128 stands for zero in the data rows.
Here are some points:
[106 130  89 112 134 109 149 103  88  94 111  80 119 109  79  95 145 126
 114]
[ 95 133  98 110 153 129 152  89  98  92 138  84 150 124  64  94 144 133
 104]
[ 88 143  78 111 137 133 128 111 105  86 148  45 170 107  70  65 137 120
 119]
[ 96 121  73 101 164 150 147 109 127  66 161  71 159 121  72  69 126 125
 133]
[ 86 134  80  90 158 148 139 113 135  62 161  64 160 139  86  56 144 107
 141]
[ 73 136 106  87 144 148 134 125 133  69 151  95 165 112  84  27 160 119
 159]
[ 62 137 100  73 147 148 131 137 146  57 169 105 158 113 106  35 158 123
 159]
[ 60 136 113  60 163 154 152 131 159  57 184 132 171 153 128  29 166 121
 166]
[ 66 129 138  68 157 166 154 153 150  86 165 134 149 150 136  68 178 132
 149]
[ 60 133 145  78 167 163 137 168 158  94 150 161 126 158 130  51 183 134
 163]
[ 89 118 167  93 136 146 162 159 143 110 142 145  90 158 154  74 173 145
 148]
[ 90 138 150  80 117 130 166 146 130 127 126 143  77 173 155  71 166 151
 134]
[119 141 168  91 122 122 154 154 144 142 125 146  76 174 159  76 158 142
 144]
[128 141 137  74 135 137 145 150 157 135 126 157  99 180 151  62 144 146
 136]
[104 151 131  76 162 162 131 153 143 121 134 164 139 155 132  45 143 138
 136]
[ 89 145 129  75 163 146 147 145 136 115 142 163 127 154 143 103 170 127
 139]
[108 148 127  90 168 158 138 153 129 106 161 152 142 142 135  88 143 131
 141]
[ 84 135 121  92 159 138 153 144 132  91 163 132 116 136 143 123 175 123
 160]
[ 72 136  91  88 170 154 155 135 145  75 165 149 108 137 148 125 154 113
 186]
[163 137 166 148  83 106 136  83  70 166 126 145 112  85 125 202 100 145
  83]
16 more points follow, each with its number after it:
[176 146 168 150  91 116 127  82  43 216 137 127 139  73 106 153  81 169
  38] 0
[205 145 177 153  84 117 124  85  70 208 130 118 150  82 117 169  93 165
  39] 1
[178 154 145 147  99 137 108  94  93 194 138 100 164  92  92 124  61 158
  59] 2
[160 140 148 142  88 105 145  91  90 173 137  73 127  94 105 153  84 150
  57] 3
[153 158 178 130  98 106 136  94  61 181 139 104 113  69 105 150 103 167
  50] 4
[159 149 171 124  79 104 148  86  76 174 142  98 115  83 115 123 101 160
  48] 5
[144 154 157 125  83  96 149  89  57 179 107 103  96  78 104 128  93 163
  48] 6
[166 166 187 131  60  85 155  99  64 193 100 109  75  89 126 144 108 158
  59] 7
[174 156 229 140  70  99 158 105  74 201 100 114  77 109 138 164 111 160
  66] 8
[167 164 220 133  61 104 148 114  81 230 102 152  96 122 158 195 118 151
  70] 9
[ 94 126 145  80 125 122 179 129 113 137  98 107  81 168 119 130 155 137
 102] 10
[ 98 116 118  76 135 110 185 138 130 117 128 109  68 174 157 150 154 124
 134] 11
[ 86 140 116  80 153 150 169 146 147 113 117 111 113 191 126 131 150 115
 138] 12
[ 65 139 107  83 161 157 176 143 145 112 141 118 118 182 135 121 159 113
 146] 13
[ 99 134  97  95 177 159 156 143 146 121 140  94 137 186 120  70 147 123
 128] 14
[ 86 135  96  81 177 146 162 138 155 113 152  83 125 183 112  74 148 125
 120] 15
Which two of these numbered points are nearest to each point below, ignoring the direction in which the first points spread most? Their numbers follow each, nearest first.
[143 126 139 199  74 105 107 149 156 130 108  81 106 112 143 179 111 109
 151] > 3 9
[111 124  74 124 141 115 137 126 129  86 126  87 110 112 109 133 160 102
 158] > 11 12
[ 95 135  75 123 154 118 144 129 129  90 126  99  95 119 109 187 162  95
 157] > 11 12
[143 100 110 167 136 143  57 147 191  85 118 177 176 135 161  92  88 105
 191] > 14 12
[151  80 109 189 143 157  73 133 166 118 140 184 202 132 145 151  96 113
 159] > 14 12
[126 122  75 103 159 113 124 120 124  95 149 110 129 115 111 112 145 112
 145] > 11 12
[119 112 145 172 146 157  71 162 182 110 108 159 180 145 143 100 126 109
 183] > 14 12
[153 133 160 124 127 127 135 108  79 207 109 172 121 116 114 163 129 158
  44] > 4 9
[136 140  74 110 144 116 122 127 128  99 136 105 123 125 107  75 142 106
 141] > 14 15
[129 111  95 158 143 140 112  92 115  91 131 110 187  85  99 148 107 118
 134] > 9 3
